[[127 112 117]
 [128 116 130]
 [105 155 135]
 [132 112 115]]
->
[[127 112]
 [128 116]
 [105 155]]

[[139 130 127 128 134]
 [139 128 123 126 130]
 [140 125 128 118 131]
 [143 121 129 114 142]
 [149 146 116 100 119]]
->
[[139 130]
 [139 128]
 [140 125]]

[[144 114]
 [156 138]
 [124 142]
 [123 129]]
->
[[144 114]
 [156 138]
 [124 142]]

[[118 138 151]
 [110 144 154]
 [142 118 124]]
->
[[118 138]
 [110 144]
 [142 118]]

[[108 132]
 [102 138]
 [107 131]
 [125 125]]
->
[[108 132]
 [102 138]
 [107 131]]

[[143 126 122]
 [114 126 133]
 [122 137 126]
 [101 149 118]]
->
[[143 126]
 [114 126]
 [122 137]]

[[156 129]
 [101 125]
 [155 130]
 [124 122]
 [146 122]]
->
[[156 129]
 [101 125]
 [155 130]]
---
[[115 119 110 119]
 [110 155 127 144]
 [138 112 125 131]
 [126 146 118 136]
 [131 142 105 119]
 [122 119 118 124]
 [143 132 147 138]
 [117 106 113 110]
 [136 128 150 137]
 [130 131 131 152]
 [129 121 150 143]]
->
[[115 110]
 [110 127]
 [138 125]
 [126 118]
 [131 105]
 [122 118]
 [143 147]
 [117 113]
 [136 150]
 [130 131]
 [129 150]]

[[128 141 154 156 151 140 130]
 [127 141 154 152 155 150 137]
 [154 154 154 140 133 116 104]
 [128 143 154 156 147 135 130]
 [119 107 101 104 115 130 130]
 [154 154 154 140 133 116 105]
 [102 112 127 140 141 151 156]]
->
[[128 154 151 130]
 [127 154 155 137]
 [154 154 133 104]
 [128 154 147 130]
 [119 101 115 130]
 [154 154 133 105]
 [102 127 141 156]]

[[107 136 137 135 125 125 127]
 [110 132 137 127 135 113 131]
 [131 111 121 149 139 123 148]
 [117 113 143 120 130 128 116]
 [146 144 141 124 122 149 130]
 [132 147 136 120 128 113 125]
 [120 136 116 112 134 138 148]]
->
[[107 137 125 127]
 [110 137 135 131]
 [131 121 139 148]
 [117 143 130 116]
 [146 141 122 130]
 [132 136 128 125]
 [120 116 134 148]]

[[148 119 118 148 110 125 143 136 112 133]
 [109 113 130 139 125 120 123 112 130 109]
 [143 138 123 110 119 134 124 133 119 108]
 [140 136 121 137 121 137 144 138 119 120]
 [140 124 147 140 122 147 115 144 111 130]
 [111 119 149 144 111 111 127 121 143 124]
 [145 113 108 137 107 118 132 138 109 146]
 [127 117 116 127 140 116 140 131 119 123]]
->
[[148 118 110 143 112]
 [109 130 125 123 130]
 [143 123 119 124 119]
 [140 121 121 144 119]
 [140 147 122 115 111]
 [111 149 111 127 143]
 [145 108 107 132 109]
 [127 116 140 140 119]]

[[128 117 136 137]
 [133 116 140 129]
 [125 127 125 121]
 [123 134 110 119]
 [126 136 107 120]
 [126 133 110 125]
 [120 130 119 123]
 [139 121 131 126]]
->
[[128 136]
 [133 140]
 [125 125]
 [123 110]
 [126 107]
 [126 110]
 [120 119]
 [139 131]]

[[125 123 141 142]
 [130 130 106 134]
 [129 131 114 131]
 [128 122 140 132]
 [132 121 147 142]
 [123 127 104 128]
 [128 125 137 146]
 [129 133 108 129]
 [133 134 111 128]
 [131 131  99 129]]
->
[[125 141]
 [130 106]
 [129 114]
 [128 140]
 [132 147]
 [123 104]
 [128 137]
 [129 108]
 [133 111]
 [131  99]]

[[129 104 131 130 140 113 144]
 [122 104 134 129 142 128 142]
 [122 102 132 129 141 119 139]]
->
[[129 131 140 144]
 [122 134 142 142]
 [122 132 141 139]]
